Some points, each followed by its number:
tensor([  2,  37,  36,  29,  37,  33,  59,  50, 119,  65,  72,  43,  56, 104,  57,  73]) 0
tensor([ -7, -30, -27,   1, -25,   3, -31, -22, -46, -54, -16, -13, -40, -14, -30, -80]) 1
tensor([ 20,  18,  -1, -22,   0,  64, -16, -16,  48,  20,  17, -18,  28,  26,   2,  42]) 2
tensor([ 26,  21,   9, -16,  36,  57, -10,  28,  78,  14,   9,  -5,  33,  67,  17,  68]) 3
tensor([ 19,   4,  12, -14,  57,  37, -22,  23, 109,  34,  36,  -4,  17,  77,  35,  59]) 4
tensor([ 22,  10, -18, -14,  22,  69,   5,  -9,  83,  20,  28, -18,  22,  17,  30,  61]) 5
tensor([-14, -32, -49, -22, -52, -10, -62, -23, -72, -61, -51, -27, -28, -85, -65, -72]) 6
tensor([-10,  -8,   1,   9,  17,  13, -12,   0, -12, -20,  -5,   2, -14, -11,  -1,  -6]) 7
tensor([ 42,  13, -25, -26, -34,  66,   8, -36,   4, -23,   1, -28,  10, -41, -28,  41]) 8
tensor([-20, -27,  -4, -16, -24, -21,  -7, -36, -38, -17, -17, -23,  -4, -39, -33, -15]) 9
tensor([ 36,  13,   4,   3, -34,  46,  21,  -8, -39, -23,  -8, -25,  30, -22, -20, -34]) 10
tensor([ 31,  11, -15,   2, -22,  94,  27,  -2, -38,   0,   2, -11,  25, -32,  -6, -17]) 11
tensor([ 41,  12,   5,   5, -26,  37,  22,  -6, -52, -28,  -6, -24,  33, -23, -23, -34]) 12
tensor([ 21,  45, -12,  -4, -44,  40,   4, -23, -58, -27,  -7,  -3,  12, -18, -34, -36]) 13
tensor([-13,   1,   6,  16, -16,  10,   2,  -9, -19,  -7,  -4,   4,  -6, -21,  -5, -33]) 14
tensor([-14, -14, -40, -18, -17,  -2, -30, -27, -26, -24, -46, -13, -41, -28, -34, -32]) 15
tensor([  2,  -4,  -9,   5, -53,  16,  27, -13, -70, -21,   1, -19,  10, -20, -36, -41]) 16
tensor([-8,  6, 23, 11, 16,  1, 36, -6,  6, 32, 26, 20, 30, 13, -3, 32]) 17
tensor([ -9,  -9, -22, -16,   6,  -8,   8, -14, -72, -25,  -7, -17,  -5, -21, -37, -57]) 18
tensor([ 20,  15,  26,  17,   7, -11,  44,  17,  12,  20,  30,  21,  11,  26,  17,  38]) 19
tensor([-31, -11, -30,  -7, -31, -52, -10, -11, -79, -33, -28, -13, -12, -30, -48, -38]) 20
tensor([18, 32, 17, 10, -1, 41, 38,  8, 54, 30, 37,  6, 27, 45, 42, 34]) 21
tensor([-33, -31, -28,   4, -25, -66, -62,   2, -59, -38, -15, -13, -38, -70, -39, -58]) 22
tensor([-17, -37, -60, -15, -13, -31, -61, -31, -74, -50, -34, -17, -62, -28, -64, -78]) 23
tensor([ -24,  -23,  -22,   11,  -32,  -31,  -78,   -4,  -63,  -25,  -44,   -5,  -57,  -58,  -42, -113]) 24
tensor([-21, -38, -14,   9, -21, -47, -69, -27, -67, -54, -38, -25, -45, -41, -49, -61]) 25
tensor([ -4, -56,  -1, -13, -13, -34, -61, -33, -58, -19, -58, -21, -68, -62, -35, -78]) 26
tensor([ 3, 12,  5,  3,  3, 20, 17, 12, 11, 19, 30, 18, 16, 31, 10, 16]) 27
tensor([-14, -16,  13, -23, -16, -37, -79,   6, -65,  -8, -67, -10, -68, -35, -21, -20]) 28
tensor([-43, -30, -17, -21, -21, -46, -47, -38, -58, -22, -62,  -5, -45, -66, -32, -58]) 29
tensor([-9, 21, 17, 16, 21, 12, 10, 14, 31,  8, -3, 13,  7, 30, 23, 20]) 30
tensor([-18, -23, -45, -33, -12, -10, -46, -37, -13, -24, -55, -14, -56, -31, -36, -34]) 31
tensor([-18, -53, -12, -17, -21, -28, -65, -14, -28, -37, -43,   1, -33, -44, -25, -45]) 32
tensor([ -4,  -3, -13,  -8, -16,   5, -23, -14, -11, -20, -17,  -7, -19, -16,  -6, -32]) 33
tensor([-29, -38, -25, -28, -25, -26, -43, -10, -13,  -3, -50, -36, -44, -45, -22, -34]) 34
tensor([-32, -34, -20, -22, -18, -37, -47, -31, -49, -25, -49,  -5, -39, -61, -22, -51]) 35
tensor([ -9, -33, -31, -16, -12, -16, -33, -31,  -3,  -2, -10,  -9, -53, -40, -37, -49]) 36
tensor([-17, -16, -22, -20,   0, -10, -33, -25, -12,   3, -25, -12, -29, -40, -20, -23]) 37
tensor([  1, -13, -16, -19, -14,   7, -43, -16, -12, -14, -27, -12, -19, -43, -15, -42]) 38
tensor([21, 16, 32, 10, 27, 11, 34, 14, 42, 32, 39, 25, 28, 39, 31, 37]) 39
New points follow, each followed by the numbers of its five nearest points above by angle, nearest first.
tensor([  3, -17, -29,   9, -19,  20, -33, -22, -58, -25, -10, -13, -32, -41, -21, -71]) --> 1 33 24 6 23
tensor([ -53,  -54,  -64,  -46,  -89,  -40, -119,  -34, -127,  -78,  -75,  -63,  -89, -111,  -95, -127]) --> 6 25 23 35 29
tensor([ -3,  13,  -1,   2,  -9, -11,  19,   0,  10,  10,  14,  10,   4,  -8, -11,  -2]) --> 17 19 27 0 39
tensor([  4, -61, -18, -34,  23, -67, -61, -29, -40, -45, -64, -50, -57, -55, -30, -53]) --> 26 35 32 25 34
tensor([ -8, -10, -17,  -9, -19,  34, -20,  -4, -23, -55,  -3, -23,   9, -28, -50, -41]) --> 6 1 33 18 38
tensor([14, 37, 20, 13, -3, 51, 43,  0, 71, 30, 40, 10, 32, 48, 47, 47]) --> 21 0 39 27 5
tensor([ -8,  31, -17,  -5, -36,  18,  -4,  -8, -14,  -6,  -8, -15,  34, -14, -11,  -3]) --> 13 10 12 16 11
tensor([ -49,  -39,  -27,  -15,  -85,  -25, -118,  -31, -118,  -67,  -68,  -51,  -79,  -98, -106, -127]) --> 6 25 24 23 35
tensor([ -36,  -47,  -38,  -28,  -70,  -35, -124,  -47, -127,  -77,  -64,  -41,  -56, -120,  -93, -127]) --> 6 25 35 24 29
tensor([-17,  -7, -10,   2, -39,  33,   7, -18, -64, -36,  -7, -10,  -8, -29, -33, -52]) --> 16 14 18 1 13
tensor([  7,   3,   9, -15,  -9,  20,  -7,  -5,  10,  -7, -12,  10,  -6,   1,  18, -22]) --> 33 38 14 11 1
tensor([ -5, -11,  -5,   8,  29,  -7,  -2,   7,   0, -13,  21,  -4,  -3,  26,  13,  -6]) --> 4 30 0 39 27
tensor([  2,  -6,   3,   3,   0,  13,  -6, -11,  -8,   5,  18,   0,   2,  31,   9,   4]) --> 27 21 4 2 39
tensor([ 10,   6,  23,  12, -19, -10,   5,  -4,  -2, -16,  -7,  27,  -8,   0,  -1,   8]) --> 19 14 13 28 30
tensor([ -4,   6, -16, -16,   5,   7, -12, -18,   0,  -3,  12,  13,  -5,  -3,  10, -16]) --> 33 38 36 37 31
tensor([ -22,  -25,  -71,  -23,  -42,   -9,  -38,  -26,  -81,  -80,  -35,  -24,  -76,  -54,  -37, -127]) --> 1 23 33 6 24
tensor([  5,  19, -32,  -1, -11,  15,  -2, -31,   0,  -2,  -7, -13, -18, -28, -10, -33]) --> 33 38 15 36 37
tensor([  6,  10, -21,  22, -30,   6, -17, -29,   2,   3,   2, -21,  -4, -16,   6, -14]) --> 33 38 14 13 6
tensor([-23, -41, -56, -24,  -8, -14, -73, -40, -60, -56, -61, -23, -58, -58, -54, -92]) --> 23 15 6 35 25
tensor([ 10,   4,   0, -19,  11,  34, -30,  19,  33,  -2,  -7, -10,  11,  31,  -9,  18]) --> 3 2 4 5 30
tensor([ 16,  11, -13, -20, -22,  57, -21, -31,   5,  -6,   4, -24,  10,  -8, -17,  -1]) --> 8 11 2 10 13
tensor([-12,   1,  -2,  13,  -3, -30,  -1,  -7,   8,  20,  -2,  13,  -5,   0,  -8,   9]) --> 17 19 22 29 0
tensor([ -12,  -57,  -58,  -30,  -56,  -30,  -59,  -10,  -86,  -67,  -53,  -45,  -45, -108,  -57, -117]) --> 6 35 24 23 22
tensor([-14, -23, -37,  -7, -18, -18, -55, -39, -49, -45, -32, -42, -34, -60, -30, -52]) --> 6 25 35 23 15
tensor([ -4, -28,   0,   1,  10, -20,   7, -11,   1,  28,  -4,  25,  -4,   1,  -8,  -3]) --> 17 36 29 37 26
tensor([ 37,  16, -41, -30, -23,  18,   0, -40,  -2,   4, -12, -33, -16, -43,   5,  16]) --> 8 38 15 37 31
tensor([-15, -28, -18,   8,  36, -13, -12,   6, -14, -23,  15,  -8, -17,  23,   5, -17]) --> 7 23 1 25 18
tensor([ 12, -11, -31, -27, -15, -10, -31, -20, -59, -18, -18, -42, -13, -29, -20, -38]) --> 6 23 18 25 15
tensor([-9, 32, 21, 19, 22, 24, 22, 12, 35, 16,  4, 15, 20, 33, 28, 27]) --> 30 0 21 39 27
tensor([  6,   4, -14,  26,  48, -39,  39,  19,   1, -11,  -3,   5,   5,  -5,   5,  37]) --> 19 17 39 30 0
tensor([ -4, -31,   6,   4,  25, -10,  14,   9,   7,   1, -15,   7, -12,  -4,  20,  13]) --> 30 7 19 39 4
tensor([-13, -24, -19, -12, -11,   6, -27,   7, -24, -32, -47,  -9,  18, -12, -44,  -3]) --> 6 15 32 20 25
tensor([-29, -64, -36, -28,   2, -51, -29,  -9, -76, -57, -64, -24, -54, -69, -30, -68]) --> 35 29 26 25 32
tensor([ -3,  -4,  -7,  -2, -41,  13,  13, -10, -57, -23,  -6, -22,   1, -19, -31, -41]) --> 16 18 13 12 10
tensor([-21, -17, -23,  14, -32, -13, -59,  -6, -60, -30, -33,  -7, -46, -60, -36, -97]) --> 24 6 25 1 22
tensor([-20,   3,   5,   6, -23,  30,  24,  -8, -36, -23,   2,   5,  13,  -8, -17, -15]) --> 16 13 10 12 14
tensor([ 22, -36, -36,  -8, -47, -14, -36, -16, -63, -28, -59, -45,  -2, -50, -58, -57]) --> 6 25 23 15 26
tensor([  8,  30, -13,   9,   2,  -5,   8, -10,  10,  17,  16, -12,  19,  28,  30,   6]) --> 21 0 39 27 30
tensor([  6, -16,  -6,  -5,  -6,   6, -14,  -2, -20, -22,  -9, -11, -27, -24, -21, -16]) --> 6 26 23 1 25
tensor([ -1,  -7,  18, -10, -12,  -2, -16,   4, -25,   5, -13,  -1,  -7, -11,  -1,  -1]) --> 28 26 29 35 32
tensor([ 22, -16, -10,  -5, -13,  12,  -2,  11,  20, -15, -12,  26,  15,  12,  -2,  -9]) --> 3 4 2 5 0
tensor([-8,  2, 33, 13, 30,  7, 38, -9, 30, 44, 37, 31, 32, 22,  4, 53]) --> 17 39 0 19 27
tensor([  0, -24, -12,   3,  11, -44,  33,  28, -32, -33, -34,  -3,  39,   9,  22,  21]) --> 20 19 18 9 12
tensor([-17, -52, -11, -17, -10, -32, -62,  -9, -34, -32, -45,   2, -37, -42, -23, -41]) --> 32 35 26 29 25
tensor([-14,  -1,  -2, -12, -13,   2,   2,   3, -18,   3,  -8,  -7,   0,  -3, -24, -22]) --> 18 16 20 6 9
tensor([  -4,  -47,  -35,    3,  -52,  -11,  -34,  -34,  -95,  -73,  -30,  -19,  -54,  -41,  -52, -116]) --> 1 23 6 25 24
tensor([-11, -26,   2,  17, -12, -30, -46, -20, -36, -33, -15, -14, -28, -18, -30, -34]) --> 25 22 26 23 32
tensor([21, 45, 18,  8, -1, 68, 54, 11, 82, 38, 56, 12, 42, 63, 55, 60]) --> 21 0 39 27 5
tensor([ -50,  -56,  -51,  -23,  -81,  -50, -117,  -64, -127,  -81,  -92,  -57,  -74, -127, -102, -127]) --> 6 25 35 29 23
tensor([-16, -21, -19,   5, -25, -20, -59,  -8, -49, -23, -34,  -1, -44, -48, -34, -92]) --> 24 26 25 23 35
tensor([ -2, -11, -13, -13,   5,  -4,   2,  -9, -52, -23,   2, -15,  -2, -16, -29, -43]) --> 18 20 1 23 16
tensor([-30, -38,  -4, -19, -27, -48, -17, -37, -47, -15, -31, -26, -14, -39, -36, -19]) --> 9 29 35 20 25
tensor([  1, -11,  -1, -13,  10,  -1, -11, -14, -12,  -2,  -3, -16, -20,   1,  10, -24]) --> 26 1 33 23 36
tensor([ -6, -16,  18, -19,  -8, -17,  26,  -1, -29,   9, -37,  20,  -7, -41, -11,  18]) --> 9 29 35 28 20
tensor([  4, -19,   2,  -3,  30,  25, -12,  25, 115,  12,  -1,   8,  -3,  57,  31,  28]) --> 4 3 0 5 30
tensor([ -5, -27, -23,  -7, -11, -44,   5,   8, -52, -43, -49, -14,  17, -23,  -3, -14]) --> 20 6 35 9 25
tensor([20, 44,  2, 25, 17, 69, 52, 14, 69, 48, 82,  8, 40, 72, 65, 59]) --> 21 0 27 39 5
tensor([ 17,   5,  -7, -10, -17,  15,  -4, -14,  -4,  19,  -6, -13,  14, -27,  11,  17]) --> 8 11 2 10 5
tensor([-15, -32, -38, -13, -26, -23, -62, -45, -65, -46, -46, -46, -36, -76, -40, -59]) --> 6 35 25 29 23
tensor([  4, -12,   9,   0, -21,  -1, -20, -43, -79, -23, -25, -12, -10, -54, -53, -29]) --> 9 6 25 20 18
tensor([ 12,   7,  29, -31,   3,   2, -36, -30, -15,   0,   4,  15, -13,   7,  -7,  -2]) --> 28 26 38 32 37
tensor([-19, -28,   1,  19,   8, -12,  10,  -6,  17, -22, -16,  21, -48,   0,   2,  -5]) --> 7 36 32 31 26
tensor([ -8, -34,  12, -19,  46,   3,   0,  48,  61,   4,   2,   3,   8,  68,  22,  32]) --> 4 3 0 30 39
tensor([  9, -30,  -9,   8, -29,   7, -35, -27, -40, -34, -20, -40, -35, -66, -30, -51]) --> 6 38 26 33 25
tensor([-11, -54, -25,   0,   7, -51, -53, -16, -29, -60, -40, -29, -53, -43, -45, -43]) --> 25 32 23 26 22
tensor([ -3, -21, -39, -32, -33, -17, -54, -20, -77, -32, -29, -48, -32, -47, -37, -65]) --> 6 23 25 35 15
tensor([ 24,   8, -10,   2, -10,  71,  25,   0, -25,   0,   0, -15,  19, -22,  -2, -10]) --> 11 10 12 8 13
tensor([ 13,   6, -23, -21, -18,   2, -24, -15, -41, -10,  -3, -28,  -3, -16,  -9, -24]) --> 6 33 18 38 23
tensor([ -4, -32, -35, -21, -37, -13, -22,   2, -41, -32, -24, -19, -19, -62, -23, -64]) --> 6 38 35 24 22
tensor([ 28,  23, -15,  -8, -24,  42,  -8,  -3,  17,  28,  11,  -1,  16,  16, -12,  13]) --> 2 5 3 21 8
